(in the rows, 128 means zero)
Each named turn below is shown by a few rows before and after it. Which turns, in which order, take the first row of each later pair to the second? The first pair is answered.
A (before => after):
[ 92 103 136 132 148 160 136 164 150 148 144 149 136  82 125 178 121] => [130  89 128  97 137 148 143 119 169 109  95 156 127 109 174 108 159]
[129 141 120 111 165 144 106 161 115 109 139 149 140 111 119 137 141] => [144 140 125  99 152 126 103 144 135  96 127 145 144 118 130 113 155]
[ 89 139 115 120 143 142 159 142  90 122 119 160 106 123 135 119 138] => [129 160 136 115 114 108 139 108 145 105 121 102 132 120 123  94 167]
[139  98 132 113 126 152 148 155 140 116 129 153 110 108 138 110  97] => [157 116 145 115 116 134 138 136 171 105 135 115 129 102 122 113 106]
G (before => after):
[101 128 117 115 148 114 135 141 104 114  94 163  93 142 156  85 162] => [149 187 142 124 120  96  86 124 129 104 108 112 119 133 147  82 151]
[166 109 126 144 127 118 110  99 137 113 127 115 170 135 134 124 140] => [136  82 111 140 142 134 138 114 112 120 122 143 151 141 138 120 144]
[103  90 130 139 155 150 162 153  97 137 127 134 123 149 125 147 147] => [157 160 151 152 125 142 102 142  97 131 138 106 139 144 129 149 111]
[135 138 137 129 114 118 115 143 132 148 132  95 143 106 106 142 138] => [106 106 119 124 133 134 143 155 106 146 120 134 123 111 115 142 141]
P (before => after):
[128 119 115 132 167 117 153 113 119 126 174 147 147 155 111 135 166] => [148 115 116 127 166 127 144 103 115 118 160 155 145 165 126 118 169]
[103 138 118 106 132 135 143 142 121 124 111 166  92 143 150 122 135] => [117 125 132 138 132 114 125 128 174 132 146 108 147 119 105 160 143]
[117 119 126 138 142 155 118 155  88 130 140 142 122 117 116 159  91] => [158 106 130 151 138 147  94 126 108 116 141 130 148 123 117 159  94]
[135 118 134 111 116 135 117 122 135 133 129 126 122 126 133 129 111] => [122 117 132 108 121 138 126 136 133 137 132 130 114 124 127 136 112]
Then:
(2 to 4 turns a pair)
[154 194 129 130  97 121  95 131 125 136 188  89 153  85  91 155  90] => [107 203 123 120 100 127 127 162  99 144 182 117 114  85  93 154  84] => P, P
[119 191 147  93 120 122 111 142 122 113  86 155  78 127 140  98  94] => [ 93 180 144  84 128 111 137 145 129 111  82 152  72 124 133  91 113] => P, P, P, A
[ 99 171 128 152 131 116 114 144 110 153 167 131 142 124 112 146 127] => [145 156 122 152 133 139  85 124  94 137 143 155 148 140 140 138 114] => P, A
[ 89 137 158 116 119 102 129 151 191 148 157  90 110  90  82 162 112] => [ 59 100 141 110 143 120 166 164 164 154 142 127  92  96  93 156 116] => G, G, G
[ 86 112  94  77  89 122 178  96  98 123  99 132 107 158 144  67 163] => [ 64 191 118 103  71 106 151 132 107 155 156  85 120 125  85 119 129] => G, P
[128  90 128 136 141 155 130 141 100 146 152 138 123 124 115 176 116] => [ 96  97 126 108 139 135 170 145 119 136 137 135 100 129 110 139 151] => A, P
[111  72 114 135 156 177  97 138 124 130 138 150 133 118 156 143  94] => [100  64 125 137 157 158 109 137 159 136 156 123 149 108 125 152 113] => P, G, G
[117 113 109 140 183 133 144 115  95 107  95 140 157 149 153 121 124] => [104 156 111 120 168 122 152 127  89 104  90 134 136 149 160  98 123] => A, P
[126 169 126 127 125 133 127 127  96 157 117 128  94 129  96 106  86] => [133 131 115 128 141 154 133 121  83 154 108 150  94 138 113 106  89] => P, A
[154 155 145 108  98  80 121 120 182 121 126  80 125 117 127  93 158] => [119  82 132 136 138 100 151 129 184 139 150  88 151 103  90 143 165] => G, P
[119 152 138 145 131 138 107 150 114 148 141 126 121 120 109 180  90] => [114 156 138 129 131 144 111 147  99 142 125 150 108 128 131 165  88] => P, P
[134 156 124 114 106 108 115 100 108 116 122 153 105 160 150  77 148] => [147 187 132 128 101 111  88 108 105 124 142 141 118 152 137 106 120] => A, P
[ 72 143 142 109 129 116 138 167 109 171 129 144 107 115 109 138 100] => [163 146 160 129 106 112  72 121 140 151 131 105 163 116 122 141  92] => G, G, G, P
[134 175 134 113 117 121 120 122 120 100 116 124 119 150 150  88 142] => [105 164 126 149 140 144 116 157  95 137 155 135 134 127 114 160 108] => P, P, A
[108  99 134 129 130 124 152 129 129 141 129 122 121 115 106 132 127] => [158 133 137 119 112 119 118 103 124 119 115 118 121 126 134 104 124] => A, A, G, A
[150  91 140 102 144  81 124 111 177 117 142 100 144 123 110  93 142] => [191 140 147 107 128  96  82 117 151 114 143 108 143 127 133 100 101] => G, G
[152 189 144 102  78  85 107 119 167 128 117  95 115 118 102 108 120] => [106 202 138 106  96 106 123 163 118 152 121 137  86 112  94 131  92] => P, A
[112 169  99 127 126 128 133 148 105 110 131  98 137 134 107 111 158] => [138 141  88 146 141 155 103 138  85 107 122 135 150 143 128 128 137] => P, A, P, A
[ 98 149 113 178 137 102 174 153 115 179 179 100 158 121  82 130 149] => [ 83 162  99 151 137 122 190 163  76 174 146 153 110 140 122 102 143] => P, P
[ 94 118 145  69 131 103 164 109 168 154 121 120 143 123  97 137 148] => [111 149 155  77 128  94 142 110 169 161 140 108 153 117  88 150 128] => A, G, G
[199 140 115 155 125 159  83 105 100 130 106 157 148 152 153 114 106] => [188 133 126 180 136 145  84 108 137 146 140 115 185 132 104 151 113] => P, P
[110 123 130 161 144 154 141 153 100 169 157 154 123 113  87 161 100] => [101  84 126 138 142 114 184 123 155 151 143 123 133 119  82 123 161] => G, G, A, P
[146 135 124 137 128 107 132 110 140 116 124  95 158 136 113  88 145] => [ 90 122 112 143 148 131 162 152 102 142 129 129 130 136 105 114 128] => P, P, A
[ 91 105 132 115 133 160 117 154 101 155 132 169  89 121 142 176  94] => [155 161 145  96 100 145  73 120 119 125 113 147  89 131 172 130  94] => G, P
[101 125 125 152 156 120 102 141  62 125 156 147 153 143 108 153 104] => [123 119 127 160 155 118  90 134  72 122 161 136 169 142 103 155 105] => P, P, P
[120 117 115 107 127 106 164 101 158 111 133  82 145 133 126  96 172] => [ 89 158 118 136 129 133 144 155 112 147 173  97 136 111  99 154 107] => P, G, G, A
[ 89 146 157 150 135 143 116 184  69 126 124 129  77 115 136 140 100] => [118 119 160 111 118 107 136 128 139  87  92  97  91 134 155  68 167] => A, G
[133 160 107 134 121 163 117 155  93 114  83 135 122 151 136 131 133] => [100 163 112 137 125 156 134 171 100 131 102 122 123 146 111 156 130] => P, P, P
[181 135 118 125 104 116 113 130 142 141 146  66 181 100 103 128 170] => [203 165 111 129  99 143  84 142  86 143 132 109 163 108 133 128 126] => G, G
[ 91 155 147 132 137 129 121 138  60 122 151 124 117 121 123 145 109] => [109 167 151 134 127 117 111 130  78 117 158 101 128 117 115 148 111] => G, G, G
[110 141 122 155 131 133 133 145 117 144 158 127 135 118  99 157 113] => [ 94 158 121 123 122 112 159 142 129 131 139 115 113 123 107 114 143] => P, P, A, P
[ 93 122 161  92 115 105 159 143 194 136 103 105 104 118 104 133 138] => [142  87 161 121 121 114 126 114 204 130 107  99 144 119 113 153 135] => G, G, G, P
[135 158 196 100 133 137 123 123 174 155 139  78 124  71 128 134 112] => [164 108 179  83 142 150 136  93 173 131 102 112 126  96 170 100 139] => G, G, G, P
[131 134 157 114 114 115 129 115 158 116  69 130 105 182 144  79 155] => [150 147 152 142 125 151  92 135 111 132  78 163 104 179 151 123  98] => A, P, A, A
[ 98 190 140 121 109 104 145 141 143 152 160  98 110 106  85 126 128] => [109  88 119 101 132 119 181 105 155 124 112 137 112 135 123  89 170] => P, G
[ 93 101 119 111 153 131 130 152 128 126 130 116 145 153 119  99 149] => [133  92 123 126 148 132 102 129 135 116 133 107 166 157 128 101 148] => A, A, P
[128 112 127 159 134 136 140 140 103 142 170 147 141 101 119 173 133] => [123 136 130 151 128 136 139 151  87 142 166 155 127 105 119 166 122] => G, P, P
[151 116 145 135 103 146  76 127 133 116  97 149 157 130 158 156  51] => [155  84 145 135 109 142  84 111 158 110  99 140 171 133 152 153  66] => G, A, P, G
[ 90 152 113 113 141 133 156 152  93 139 119 143  83 138 123 101 115] => [105  95 105 140 164 156 149 142  88 145 130 155 109 139 122 137 107] => P, A
[ 97 162 117  90 162 113 176 101  83 110  86 116 113 122 175 115 125] => [117 145 121  90 158  99 178  84 120  99  82  92 132 123 176 106 150] => G, G, P, P
[ 89 122 125  89 138 117 164 118 154 141  92 151 131 114 108 103 151] => [128 177 142 110 114 106 111 119 160 148 115 107 154  98  98 129 115] => A, G, G
[ 85 133 141 160 138 140 127 142 136 161 163 103 141 125 113 146 128] => [135 158 135 133 120 146 104 119 113 128 122 129 118 153 171  86 129] => G, A, A, P
[ 97 120 141 134 132 122 139 153 117 133 145 147 113 107 109 145 107] => [141 132 137 112 112 115 120 114 130 100 110 141 114 126 148  95 121] => A, G
[131 164 120 132 123 118 125 116 130 129 139  99 150 132 121 101 143] => [145 145 117 148 130 135 109 115 117 130 149 112 163 130 122 127 123] => A, P
[101 109 125 152 137 118 151 134 143 149 164 112 158 120  81 163 133] => [176 167 133 141 107 135  92 105 101 115 131 132 144 142 152 118  99] => A, G
[129 157 115 143 118 142 128 139  76 153 125 115 133 122 180 120 114] => [106 173 120 140 114 125 145 151  98 161 139  92 126 115 153 119 122] => A, P
[142 159  88 117 146 158 153 150  55 109 159 132 120 136 138 103 137] => [131 126  89 104 153 130 175 133  98 100 156 108 135 135 120  91 181] => A, G
[118 143 122 124 140 155 113 173  82 122 140 145 119  95 142 149 122] => [110 107 117 104 145 146 145 160 101 110 114 147 110 108 153 121 157] => A, G, A, A
[124 124 137 136 146 134 100 148 127 142 131 129 125 109 117 182  83] => [ 98  70 124 118 158 126 151 132 143 129 115 140 114 126 127 146 124] => A, A, G
[114 130 118 168 148 168 111 132  60 136 163 128 143 140 119 161 108] => [ 89 100 111 165 156 162 142 133  74 138 161 129 140 138 104 160 133] => G, G
[133  87 131 121 140 150 132 116 118 105 107 174 129 141 156 118 127] => [142 129 144 145 134 156  95 135 106 121 127 162 135 131 140 155  84] => G, A, P
[143 175 126 160 112 112 113  87 134 146 123  93 163  96  97 129  98] => [ 92 183 127 157 119 114 137 113 121 160 129 105 139  95  86 138  97] => P, P
[103  90 125 124 136 115 165 139 146 179 169 121 121  96  92 171 153] => [104  93 116 125 145 144 160 151  98 176 156 165 100 104 122 175 129] => G, G, G
[125 129 108 137 143 148 120 161  63 135 121 173  97 135 145 143  99] => [158  58 118 147 145 120 123 108 150 123 132 111 164 133 120 142 157] => G, G, P
[ 96  55 125 120 152 124 158 131 173 129 116 137 123 132 117 143 148] => [135 106 148 129 127 101 120 115 205 125 132  89 150 121 101 143 142] => G, G
[112 170 152 137 113 123 106 147 160 156 158  97 116 100 101 152  93] => [184 100 136 145 126 155  84  98 143 124 122 139 138 127 162 129  97] => G, P, G, G
[153 117 133 111 116 119 128 106 121 111 108 144  90 125 165 122 135] => [158  84 134 138 129 132 120 106 123 121 118 148 110 117 151 155 125] => A, G, P, G
[105 131  96 129 136 156 159 146  77 138 113 158 116 125 130 136 124] => [123  99  96 152 150 164 141 134  88 140 122 150 144 123 122 154 122] => P, G, P, P
[170 172  89 163 139 149 105 106  26  94 132 154 147 146 170  88 133] => [125  72  87 173 165 119 167  96 110 104 159 103 191 129 105 114 201] => P, P, G
[108 124 151 101 108 129 137 151 175 152 164 108 149 116  83 125 156] => [120 118 138  77 107 132 150 132 168 124 125 133 127 139 119  80 173] => A, A, P
